Each row has a name. Each piece below is followed by the name of the row it came from, unless a question asks for something else. Each question is about the rows just above it. Places in a row count from 1.

[164 129 156  93  94 120 155 156 112 154 148 147 140  84  97 107 114 118
 122  79  91 138 123 191 133 203  99 126 145  87  78 123  84 115 151 130
 164 141 116 138 151 167]  Q
[129  99 139 136  58 131 123 142 113 139 135 189 148 102 137 115 129  89
 184 137 127 124 104 169 164 135 131 126 145  87  77 119  99 116 151 130
 164 141  78 150 186 162]  S
[155 101 191 185 163 192 120 107  85 185 145 157 143 100 124 110 117 152
 126  73 109 103 159 106 105 163  91 125 134 113 138 154  83 119 133 114
 153  96 138 103 123 154]  D
[ 87  84 122  91 126 156 155  79 115  94 114 120 151 107 145 130  97 168
  84 164 151 112 141 164 116 118 129 147 123  93 203 156 123 138 154 140
 133 148  78 191 138  99]  W
[ 96  54 150 131 123 211 108 114 116 165 104 191 139 129 167 136 120 143
 140  98 134 112 120 119 138 106 131  62 170 121 162 159 127 107 114 118
 143 155 130 103 143  89]  M
Row and place where [156 155  79] starts: : W, 6
Go on from [126 145  87  78] to the end of its row. : [123  84 115 151 130 164 141 116 138 151 167]
The rest of the row after [ 91 126]: : [156 155  79 115  94 114 120 151 107 145 130  97 168  84 164 151 112 141
 164 116 118 129 147 123  93 203 156 123 138 154 140 133 148  78 191 138
  99]
Put [148 133 167 115 122  99 114 112 129 156 156 140  94 123 120 151 151  91
  78  93  97  79 141 164 203 164 138 191  84 155 147 154 107 126 123 138
 130  87 118  84 145 116] back in order: which row is it? : Q
Where does [151 130 164 141  78 150 186] start? Give its row and place. : S, 35
Go on from [153  96 138] to the end of its row. : [103 123 154]
The rest of the row after [115 151 130 164 141]: : [116 138 151 167]

[124 129 129 126 106 133 156 111 124 149 140 125] = E
[119 130 122 125 124 136 169 103 134 155 146 123] = B
[161 174 121 207  92 129  52 144 171 123 199  72] = Y
[135  54  26 170 196  96 118  74 210 157 200  72] = J
Move every entry of [92] by -1 step of 1. : [91]
Move every entry of [124] by -1 step of 1. : [123]
Go on from [ 74 210 157] to the end of its row. : [200  72]
[118] with -1 step of 1 on every entry: : [117]

[163 129  59 129 135 146]  X
[193 136 187 139 153 106]  C
[103 106 129 131 135 130]  V
[ 20 116  90 113  98 102]  U
[168 130 191 136 137 143]  P
[152 127  54 131 139 136]  T
[ 78 124  58 129 116 119]  L
[ 83 128  91 113 125  91]  K
[146 120 149 128 130 143]  Z
After [ 90 113], its row goes on with : [ 98 102]
Shift each entry of [187] by +1 times 1: : [188]
After [ 59 129], its row goes on with : [135 146]

[122 141 145 111] : R
[148 154 145 110] : G
[139  77  74 160] : H
[134 142 145 111] : F
[138  85  73 159] : A
[122 141 145 111] is in which row? : R
Move every entry of [154] by -1 step of 1. : [153]
Changed R: [122 140 145 111]. Place and old value: : 2, [141]
After [85 73], its row goes on with : [159]
One entry of F was changed: [134 142 146 111]. Where, and from what? : 3, [145]
After [154 145], its row goes on with : [110]

[103 162 117 105 177 115 120 147 142 117 155 121 128 130 157 169 109 115
 128 124 128 128 128 142 116 126 128 100 132 139 121 108 119 118 129  85
 195  64] : rep
[124 128 155  87 153 139 108 149 149  92 128 112 131 127 142  95  87 128
 131 146 125 156 137 130 168  86 165  62 128 110 155 167 129 165 128 158
 114 121] : Zimen
[105 145 128 150 103 151 128 176 103  80 155 122 128 117 128 128 101 152
 116 155 147  93 104  84  94 142  61 128 159 130 110 128 135 128 112 156
 147 128] : punim
[128 128 133 108 119  94 108 128 106  88 134 128  85 135  82 121 184  37
  94 117 119 129  98 109 128 100 128 190 108 165  27 128 148 128 159 155
  86 128] : Gom
[128 118 128 153 141 166 159  77 123 190  99 111 187 122 156 121 128 179
 148  73  83 167 128 143 174 158 182 138 160 109 128 123 133 126 108  60
 128  71] : Vora
[142 117  61  84 128 128 176  93 151 159 103 150 101 147 112  80 128 103
 129 142  94 128 116 147 155 152 128 128 128 145 156 104 135 128 110 105
 128 128] : muzad
[141 114  63 128 107 128 133  71 144 131 115 128  99 146 128 102 153  97
 133 119 127 141 107 135 128 141  88 128  84 160 115  84 139 112 128 128
 158 179] : zipu
[128 139 147  66 143 123 107 141 128  63 150 133  80 143 130 102 161  86
 123 158 133 128 128 122 128 141  88 128  85 128 102 143 139 147 135 187
  84 213] : paded
[142  95 128 117 128 154 144 163 128  93 124 152  78 128 153 136 120 128
 128 128  98 125 128  87 128  58 128 171 112 176  94 128 128 177 141  82
 108 124] : bug
[128 128 144 128 137  84  93 168 145 128 151 124  87 152  86 128 215  23
 128 123 152 102 128 119  71 119  86 128  98 153 128  72 167 128 196 128
  83 233] : zozuz
[103 162 117 105 177 115 120 147 142 117 155 121 128 130 157 169 109 115
 128 124 128 128 128 142 116 126 128 100 132 139 121 140 141 137 126 153
 131 128] : didam
Put [ 61  80  84  93  94 101 103 103 104 105 110 112 116 117 128 128 128 128
 128 128 128 128 128 128 129 135 142 142 145 147 147 150 151 152 155 156
 159 176] back in order: which row is it? : muzad
After [108 165  27], its row goes on with : [128 148 128 159 155  86 128]
[128] with -1 step of 1 on every entry: : [127]
One entry of Gom was changed: [128 128 133 108 119  94 108 129 106  88 134 128  85 135  82 121 184  37
  94 117 119 129  98 109 128 100 128 190 108 165  27 128 148 128 159 155
  86 128]. Where, and from what? : 8, [128]
Shift each entry of [121 128 130] by +1 times 1: : [122 129 131]
Go on from [128 141  88 128  84] to the end of its row. : [160 115  84 139 112 128 128 158 179]

[106 151 175 135 139 109]  rusu
[104 123 141 104 143 100]  bog
[109 155 182 148 150 134]  meru
[133 117 132 135 156 112]  Papu
[131 129 155 130 134 133]  foli
[139 154 180 127 152 141]  topum
[113 155 217 100 144 114]  Tiba
[119 119 133 176 129 103]  Bebi
[132 150 158 144 157 132]  Poban
[113 152 161 111 138 122]  Ses
Changed Papu: [133 117 132 135 155 112]. Place and old value: : 5, [156]
Move every entry of [156] by +1 step of 1. : [157]

